One turn sends every row of this set to another row. A few are shown first. Where does it send the rows asked after them?
gigo: [  9   9  18   8   0   2  27   4  13  15   0   6 -28   9  15  12  -5   3
  16  24   5]
Tugo: [ -2  -5  27  -1   7   3  32  12  15   6  -1  12 -31  -3   4  10  -8   8
  12  21  -1]
lito: [ -2   2   6  14   1  14  22  22 -10 -13  12  21 -30  11   9   2 -14   7
   3  20  32]
vin: [  8  12   4   9   7   9   4   0   6  13  23  44 -13 -10   1  20  -5   4
  -7  26 -12]
Vela: [ 15  -8   5 -13 -11  16  33  19  10 -17   2  53  -6  13   9   3  19   4
 -10  26  -2]
gaf: [ 14  -6   4 -17  -8  13  43  18  12 -15   2  49 -10   7  11  -3  17   8
  -1  26  -3]
vege: [  1  16  21 -23  12  14  22  17  11  -6  -6  43 -11  18   3 -17  10  22
  -4  31 -13]
par: [  0  -5   6   8  -1  13  19  27  -8 -15  10  21 -27  16   4  -1 -16  18
   8  21  31]
zub: [ -5  26   3  -3   0  14  12  -2   0 -23   9  21  -2  16   2  32   8  10
  -8  21   0]
Vezug: [  7  16 -11  10  -2  27  19   0   4  16  13  34 -10   7   1  25 -14   6
 -18  28   5]
bagok: [ 18 -11  -5 -17 -13  18  34  22  16 -20  -4  47  -9  16   2   0  12   4
  -8  23  -1]
vuro: [ 21 -10   6 -18 -14  12  30  18  16 -25  -3  47 -11  15  12   3  12  13
  -9  28  -3]
tuze: [  4  32   6  -4  -2  17  15  -1  -4 -17   6  19  -4   5  -4  36  14   9
   0  27  -1]
nadid: [ -6  -8   4   7  -2  14  21  18  -5 -16  15  17 -26  14   8   3 -18  20
  -3  23  28]
zabos: [ 12  25  11 -14  12   8  28  37   1  -8   7  36 -17  20   6 -20  13  21
   4  37   1]
zoko: [ 18  22  15 -24   9   9  11  28  -7  -1  -7  57 -16  21   5   1   5  15
  -4  36 -12]
zon: [  4  23   4  -1  -2  11   4   1  -9   5  23  47 -12  -7   6  16 -17  -1
 -14  38  -2]
kepo: [ 13   0  13  11  -2   6  17  15  15   8  -7  19 -28  19  10   2 -30   6
  14  17  -2]
Folel: [ 24   5  23   4  19   1  10  19  12   0   9  18 -22   8  18   5 -15  11
  26  28  -4]
fufi: [  2   1   7  14  -4  17  16  17  -5 -19   7  26 -31  14   7  -5 -17  17
   5  14  30]
molur: [  5  23  11 -10   6   9  13  27   4 -12  -3  38   0   7   1 -22  14  22
   4  22 -13]
Tofon: [  9  30   2  -5   1  22  15  -8   0 -24   7  11  -7   8  -3  30   5   9
  -3  27  -2]
Ruvo: [ 10  30  -6   2 -13  20  21  15   2  11  10  53  -9  -3  -1  21  -6   6
 -14  29  -2]
mose: [ -3   2   7   1   2  13  19  19  -5 -17  15  21 -33  17   2   5 -13  15
   1  29  34]
toz: [ 12  30   8 -11   8  16  22  19  -1 -12   1  57  -6  22   5  -6  15  31
  -2  34   6]
buvum: [ 17  16   9 -15  11  -4  16  33  -4 -19  -4  50 -21  10  -4  -1  14  25
   6  38  -3]
zakog: [ -2  28  11  -7  -5  15  19  -7   1 -18   7  21  -4  16  -7  32   9   5
  -2  19  -1]
buvup: [ 13 -12  -1 -19  -6  17  32   4  11 -16  -1  46  -5  11  15  -7  14   5
  -8  29  -3]
tem: [ 19   4  10   4   8   9  18  17  25   0  -3  12 -24   3  22   6 -18   5
  16  27   7]
migo: [ 19   4  25   6   0   4  35   7  16   0   6   9 -29  20  10  -3  -6  15
  14  20   2]
fige: [ 14  17  18  -3  18  20   5  34   5  -6   3  53  -1   1   3 -11   5  23
   1  24  -6]
vukam: [  9  32  -6  -3   6  17   2   6   1   6  15  39 -19   2 -13  21 -16  16
 -15  40  -4]
filuf: [  2  25   5  -3   2  16  14  -5   4 -20  14  14  -7  10   0  40   8   7
  -1  24   1]
favup: [  9   1  19  -7   2  -5  21  18   9  12   3  21 -38  12  -1  -5 -12  23
  20  14  -3]
Ruliz: [  2  20  -3   4   4  18  16  19  -6   5   0  49 -11   0   2  33 -17  -6
 -11  24  -6]
fof: [ -2  26  -1  -1  12  24  14  16  12  17   7  30 -24   2   0  31 -16   5
 -11  17  -2]

buvup goes to Tofon
nadid goes to vuro
molur goes to zon
Now these:
Ruliz goes to Tugo
fige goes to vin
mose goes to bagok
filuf goes to par
zabos goes to Ruvo
vege goes to vukam
zoko goes to fof
lito goes to gaf
Vezug goes to migo

